[[93, 94, 96, 106, 53, 90, 109, 88, 62, 128, 78, 68, 123, 108, 119, 111],
[107, 127, 127, 113, 147, 125, 123, 114, 146, 100, 123, 117, 105, 113, 97, 109],
[133, 86, 41, 83, 83, 69, 50, 91, 97, 61, 117, 154, 73, 96, 99, 69]]
|
[[111, 119, 108, 123, 68, 78, 128, 62, 88, 109, 90, 53, 106, 96, 94, 93],
[109, 97, 113, 105, 117, 123, 100, 146, 114, 123, 125, 147, 113, 127, 127, 107],
[69, 99, 96, 73, 154, 117, 61, 97, 91, 50, 69, 83, 83, 41, 86, 133]]

[[100, 119, 111, 101, 135, 111, 112, 76, 111, 141, 107],
[111, 126, 103, 124, 125, 119, 125, 72, 131, 150, 129],
[95, 115, 114, 90, 140, 108, 106, 79, 101, 136, 96],
[102, 120, 109, 106, 133, 113, 115, 76, 115, 143, 111]]
|
[[107, 141, 111, 76, 112, 111, 135, 101, 111, 119, 100],
[129, 150, 131, 72, 125, 119, 125, 124, 103, 126, 111],
[96, 136, 101, 79, 106, 108, 140, 90, 114, 115, 95],
[111, 143, 115, 76, 115, 113, 133, 106, 109, 120, 102]]

[[126, 137, 90],
[81, 108, 117],
[94, 90, 110],
[105, 43, 113],
[117, 138, 112],
[106, 108, 100],
[82, 92, 111],
[107, 106, 92]]
|
[[90, 137, 126],
[117, 108, 81],
[110, 90, 94],
[113, 43, 105],
[112, 138, 117],
[100, 108, 106],
[111, 92, 82],
[92, 106, 107]]

[[81, 86, 71],
[101, 151, 92],
[83, 82, 58],
[112, 72, 125]]
|
[[71, 86, 81],
[92, 151, 101],
[58, 82, 83],
[125, 72, 112]]

[[85, 70, 75, 116, 160],
[86, 144, 92, 89, 95],
[63, 79, 66, 134, 104],
[107, 77, 84, 80, 80],
[145, 109, 128, 74, 136],
[70, 107, 81, 102, 77],
[86, 81, 82, 82, 75],
[114, 100, 95, 87, 111],
[65, 73, 108, 108, 136],
[124, 68, 89, 133, 128]]
|
[[160, 116, 75, 70, 85],
[95, 89, 92, 144, 86],
[104, 134, 66, 79, 63],
[80, 80, 84, 77, 107],
[136, 74, 128, 109, 145],
[77, 102, 81, 107, 70],
[75, 82, 82, 81, 86],
[111, 87, 95, 100, 114],
[136, 108, 108, 73, 65],
[128, 133, 89, 68, 124]]

[[67, 51, 111, 99, 57, 82],
[72, 87, 110, 87, 76, 111],
[112, 115, 92, 126, 66, 76],
[82, 81, 98, 71, 153, 151]]
|
[[82, 57, 99, 111, 51, 67],
[111, 76, 87, 110, 87, 72],
[76, 66, 126, 92, 115, 112],
[151, 153, 71, 98, 81, 82]]

[[123, 86, 95, 111, 107, 126],
[163, 115, 96, 125, 110, 120],
[117, 113, 89, 98, 110, 98],
[127, 97, 93, 107, 108, 112],
[96, 108, 119, 107, 87, 94],
[82, 140, 121, 97, 85, 71]]
|
[[126, 107, 111, 95, 86, 123],
[120, 110, 125, 96, 115, 163],
[98, 110, 98, 89, 113, 117],
[112, 108, 107, 93, 97, 127],
[94, 87, 107, 119, 108, 96],
[71, 85, 97, 121, 140, 82]]

[[109, 129, 149, 79, 80, 120, 94],
[60, 130, 128, 106, 130, 115, 109],
[110, 138, 95, 120, 128, 60, 95],
[55, 116, 125, 106, 131, 118, 114],
[93, 58, 74, 96, 133, 90, 120],
[58, 117, 111, 114, 146, 104, 114],
[127, 132, 142, 82, 77, 105, 89],
[90, 55, 114, 73, 104, 128, 120]]
|
[[94, 120, 80, 79, 149, 129, 109],
[109, 115, 130, 106, 128, 130, 60],
[95, 60, 128, 120, 95, 138, 110],
[114, 118, 131, 106, 125, 116, 55],
[120, 90, 133, 96, 74, 58, 93],
[114, 104, 146, 114, 111, 117, 58],
[89, 105, 77, 82, 142, 132, 127],
[120, 128, 104, 73, 114, 55, 90]]
---
[[109, 153, 125, 102, 88, 60],
[54, 77, 74, 68, 112, 84],
[121, 142, 87, 99, 115, 116],
[44, 85, 65, 58, 115, 65]]
|
[[109, 153, 125, 102, 88, 60],
[121, 142, 87, 99, 115, 116]]

[[100, 87, 68],
[116, 105, 102],
[94, 71, 53],
[121, 77, 98],
[104, 68, 46],
[123, 101, 109],
[97, 102, 49],
[100, 106, 66],
[102, 95, 61],
[87, 110, 102],
[91, 136, 138],
[94, 93, 81]]
|
[[100, 87, 68],
[94, 71, 53],
[104, 68, 46],
[97, 102, 49],
[102, 95, 61],
[91, 136, 138]]

[[117, 90, 103, 102, 107, 103, 94, 104, 108],
[125, 64, 50, 83, 113, 104, 68, 78, 127],
[103, 105, 128, 85, 98, 113, 100, 119, 83]]
|
[[117, 90, 103, 102, 107, 103, 94, 104, 108],
[103, 105, 128, 85, 98, 113, 100, 119, 83]]

[[95, 103, 110, 103, 111, 94, 77, 123, 104],
[101, 103, 112, 103, 112, 98, 85, 117, 102],
[98, 109, 121, 102, 117, 95, 78, 119, 111],
[98, 111, 132, 102, 116, 96, 78, 123, 117],
[137, 82, 113, 105, 77, 121, 147, 51, 150],
[96, 87, 79, 105, 94, 86, 87, 100, 105]]
|
[[95, 103, 110, 103, 111, 94, 77, 123, 104],
[98, 109, 121, 102, 117, 95, 78, 119, 111],
[137, 82, 113, 105, 77, 121, 147, 51, 150]]

[[44, 56, 115, 91, 71],
[65, 72, 90, 84, 114],
[53, 63, 116, 96, 74]]
|
[[44, 56, 115, 91, 71],
[53, 63, 116, 96, 74]]

[[69, 61, 74, 51],
[88, 99, 83, 117],
[66, 58, 69, 48],
[98, 95, 103, 91],
[112, 110, 111, 102],
[94, 97, 92, 104],
[125, 127, 121, 126],
[99, 99, 98, 99],
[96, 96, 96, 97],
[66, 58, 70, 50],
[105, 109, 102, 112],
[93, 87, 95, 79]]
|
[[69, 61, 74, 51],
[66, 58, 69, 48],
[112, 110, 111, 102],
[125, 127, 121, 126],
[96, 96, 96, 97],
[105, 109, 102, 112]]

[[110, 98, 100, 113, 102, 105],
[71, 107, 90, 82, 99, 80],
[95, 103, 97, 102, 99, 97],
[105, 99, 101, 109, 104, 101],
[125, 95, 112, 103, 92, 122],
[150, 95, 121, 141, 110, 128],
[93, 100, 98, 97, 99, 96],
[116, 97, 110, 106, 100, 111],
[114, 98, 106, 106, 98, 110],
[87, 99, 84, 120, 116, 81]]
|
[[110, 98, 100, 113, 102, 105],
[95, 103, 97, 102, 99, 97],
[125, 95, 112, 103, 92, 122],
[93, 100, 98, 97, 99, 96],
[114, 98, 106, 106, 98, 110]]
